In the data rows, 128 means zero.
Here are some points, one per row:
[ 83 137  97 120 121 129 121 144  97  91 166 105 138 150 157 120 155  97
 123 177 131 106 124 117 150 108 126 137 139 146 161 143 117 165 112 147
 135 106  93 121 169 112 156 130 169 141 147 130 108 132 168 126 142 129
 143 138 100 111 147 126  71 117 161 135]
[154 139 181 127 144 127  99 123 219 149 139  80 117 123  99  84 151 114
 122 145 103 117 161 153 142 138  83 133 162 106 140 172 113 131 121  94
 157 131 147 124 115 166 119 131 180 186 137 105 164 131 117 124 100 157
 161  76  77 198 142 126 129 144 136  97]
[117 111 140 138 194 140 123 144 158 132 129 175 119 178 121 139 114 160
 139 127 154 125 134 142 153 123 134  76 134 118 154 120 135 140 115 138
 103 121 120 146 150 149 114  83 110 128 105 151 142 109  80 139 150 108
 134 151 130 137 116 140  73 130 117 151]
[116  73 124  95 133 135 134 151 115 186 138  64 127 130 148 137 158 113
 133 129 120 113 122 143 183 110  93 134 145 144  81 107 129  97 104 148
 116 143 157 133 137 141  95 138 111  75 145 135 151 132 154 114 122 135
 122 141 121 116 122 147 130 159 107 111]
[109 128 102 128 118 158 130 119 136 124 115 130  95 138 123 138 136 162
 128 111 126 120 151 101 130 155 159 136 140 136 141 160 140 107 117 170
 116 132 134 164 122  95 164 149 131  87 159 148  90 138 123 120 139 142
 113  78 120 160 109 153 137 141 146 140]
[147 115 152 135 118  97 200 128 113 161 150 139 121 161 123 136 117 110
 140  89 135 115 131 128 121 148 134 146  88 111 115 119 129 153 116 158
 113 133 111  83 137 145 145 139 165 110 132 174 147 131 112 138 148 156
 118 151 117 131 118 106 186 134 134 125]
[140 134  97 146 120  98 149 143 118 128 101 151 143  11  93 153 134 113
  88 110 136 122 128 149 118 114 142 114  75 137 132 137 154 111 141 132
 133 126 123 127  97 127 125 103 145 131 130 171 145 135 123  87 103 138
 134 157  99 128 125 130  97 128 144 157]
[149 169 124 199 158 130 126  54  49 165 128 126 141 120  94  70 118 134
 123 197 144 146 191 187 159  65  97 138 129  64 152 149 141  83 196 101
 100 153 114 142 158 118 114 120 121 149 121 106 113 164 107 132 157 178
 126 115 158 137 145 136 155 149 150 115]
[101  71 101  88 145 119 112 124  91 109 119  92 116 136 171 107 122 130
 123 125 121 150 140 117 113 177 129 130 104 154 156 110 147 147 176  62
 111 132 123  96 136 185 124 154 131 174 141 127 163 145  84  93 113 113
 151  83 130 120 130 167 125 109 115 128]
[119 142  95 151 123 120 109 133 143 156  99 133 160 132 155 123 124 115
 140 135 123 117 151 105  90 135 150 142 176 210 109 132 148 130 127 137
 180 116 124 131 147 166 122 140  95 115  95 140 126 112 113 119 113 114
 122 147 180 164 145  86 134 117 160 103]
[139 115 119 119  88 116 132 121 154 104 157 145 140 139 141 184  92 152
 137 159 108 127 138 109 127 121 129 135 141 124 117 122 150  78 111  42
 114 102 108  90 103 107 134 123 139 114 153 147  84 138 113 143 132 110
  78 139 117 140 138  82 104 105  89 107]
[120  76 138 111 111 120 115 135 125 124 126 146 138 129  40 136 182 143
 156 130 138 132 125  99 105 128 139 117 107 142 162 161  92 152 183 141
 128 138 135 103 131 109 152 114 136  91 138  90 130 125 160 145 123 130
 140 167 159 140 107 107 139 147  97 151]
[143 128 131 120  89 108 130 103 122 116 100 110 136 143 160 123  50  83
 117 107 148 120 108 148 121 135 134  85 143 101 148 116 105 135 139 146
 130 167 134 134  95 160 140 131 100  63 129 121 110 133 170 164 124 141
 154 123 149 137 144 122  83 114  98 136]
[114 119 149 123 106 127 154  82 135 133 151 163 119 101 137 141 138 126
  67 140 165 154  90  53 123 149 114 111 148 135 120 100 131 139  95 147
  91 107 111 137 143 118 104 113 122 124 135 101 130  90 119 142 106 142
 108 134 149 130 150 145 127 123 138 112]
[101 150 148 107 126 166 124 207 107 144 162 125 131 137 130 136 122 127
 112 132 141 156 128 147 104 108 130 135 101 160 138 132 119  98 141 132
 128 146 139 177  91 129 140 141 119 125 129 107 166  99 102 186 132 149
  95 127 120  90 124 107 126  91 147 125]
[145 141  78 133 116 114 119 156 153 141 167 169 114 134 161 139 174 107
 136 102 124 146 114 133 113  99 139 111 128 121  97 146 120 145 130 143
 158 145 121 118 122 123 142 125  53 178 143 110 151 161 122 126 147 108
  89 126 119 138 117 150 142 131 120 143]
[111 134 165 124 156  89 101 115 157  91 131 103 127 120 164 139  85 151
 113 145 168 133 112 122 114 123 125 185 118 104 105 133 118 165 121 111
 155 129 168 157 180 105 138 113  97 101 136 147 164 136 144 113 140 139
 125 142 130 115 110 125 138 131 135 170]
[127 133 150 123 148 114 124 127  71 119 116 129 120 138 153 124 147 156
 131  89 138 135 100 144 106 124 141 108 113 125 102 137 124  85  90 140
 144 138 172 103 152 137 128 123 141 176 112  95   4 108 138 134 100 120
 131 147  99 123 121 120 139 125 113 110]
[121 133 125 175 122 133 144 134 150 122  91 116 128 132 140 121 151 138
 133 127 120  75 134 121 102 172 140 140 122  88 125 139 159 141 135 138
 103 136 161 138 117  78 123 137 155 141 101 116 166 127 162 140 112  95
  78 129 130  78 143 143 117 124 108 101]
[159 166 121 115  98 204 111 123 159 126  82 166 130 106  79 105 107 119
 165 133 157 113 150 173 144 149  99 133 146 142 139  48 173 149  81 101
 128 182  78 124 113  99 100 183 117 187 143 131  80 104 168 100 145 130
 190 148 172 104 103 114 200 161 130 135]
[144 154 140 127 179 141 132 133 116 108 165 128 116 132 107 139  98 133
 122 114   0 126  85 136 112  98 161 144 147 135 126 112 121 154 121 130
 101  93 116 133 131 128 132 114 134 124 130 128 142 112 141 107 104 136
 147 117 140 128 118 134 129 130 105 139]
[146 152 142 121 106 120 116 113 110 126 141 120 144 134 127 120 133 118
 151 111 125 152 106  97 151 175 132 127 131 138 120 124  84 134 132 136
 149 140 134 141  75 117 107  84 147 114  78 144 117 161  94 114 146  82
 143 113 116  87 119 121 121 168 158 114]
[140 123 125 119 122 138 140 130 149  89  69 129 124 120 121 133 136 143
 143 111 139 146 121 119 164  92 112 127 105 105 102 124  95 105 141 150
 152  28 122 122 122 128 124 155 126 108 103 121 150 121 131 138 148  95
 141  96 112 131 150 157 141  65 135 140]
These points spread out most along one direction. How many in every 100 of the points above lie lower along it than each point below? Round to a whole number. More than half of the points above lie lower than the first one.
[145 141  78 133 116 114 119 156 153 141 167 169 114 134 161 139 174 107
 136 102 124 146 114 133 113  99 139 111 128 121  97 146 120 145 130 143
 158 145 121 118 122 123 142 125  53 178 143 110 151 161 122 126 147 108
  89 126 119 138 117 150 142 131 120 143] 74
[139 115 119 119  88 116 132 121 154 104 157 145 140 139 141 184  92 152
 137 159 108 127 138 109 127 121 129 135 141 124 117 122 150  78 111  42
 114 102 108  90 103 107 134 123 139 114 153 147  84 138 113 143 132 110
  78 139 117 140 138  82 104 105  89 107] 78
[144 154 140 127 179 141 132 133 116 108 165 128 116 132 107 139  98 133
 122 114   0 126  85 136 112  98 161 144 147 135 126 112 121 154 121 130
 101  93 116 133 131 128 132 114 134 124 130 128 142 112 141 107 104 136
 147 117 140 128 118 134 129 130 105 139] 65
[116  73 124  95 133 135 134 151 115 186 138  64 127 130 148 137 158 113
 133 129 120 113 122 143 183 110  93 134 145 144  81 107 129  97 104 148
 116 143 157 133 137 141  95 138 111  75 145 135 151 132 154 114 122 135
 122 141 121 116 122 147 130 159 107 111] 48
[140 123 125 119 122 138 140 130 149  89  69 129 124 120 121 133 136 143
 143 111 139 146 121 119 164  92 112 127 105 105 102 124  95 105 141 150
 152  28 122 122 122 128 124 155 126 108 103 121 150 121 131 138 148  95
 141  96 112 131 150 157 141  65 135 140] 91
[109 128 102 128 118 158 130 119 136 124 115 130  95 138 123 138 136 162
 128 111 126 120 151 101 130 155 159 136 140 136 141 160 140 107 117 170
 116 132 134 164 122  95 164 149 131  87 159 148  90 138 123 120 139 142
 113  78 120 160 109 153 137 141 146 140] 39
[127 133 150 123 148 114 124 127  71 119 116 129 120 138 153 124 147 156
 131  89 138 135 100 144 106 124 141 108 113 125 102 137 124  85  90 140
 144 138 172 103 152 137 128 123 141 176 112  95   4 108 138 134 100 120
 131 147  99 123 121 120 139 125 113 110] 13
[117 111 140 138 194 140 123 144 158 132 129 175 119 178 121 139 114 160
 139 127 154 125 134 142 153 123 134  76 134 118 154 120 135 140 115 138
 103 121 120 146 150 149 114  83 110 128 105 151 142 109  80 139 150 108
 134 151 130 137 116 140  73 130 117 151] 57
[121 133 125 175 122 133 144 134 150 122  91 116 128 132 140 121 151 138
 133 127 120  75 134 121 102 172 140 140 122  88 125 139 159 141 135 138
 103 136 161 138 117  78 123 137 155 141 101 116 166 127 162 140 112  95
  78 129 130  78 143 143 117 124 108 101] 35
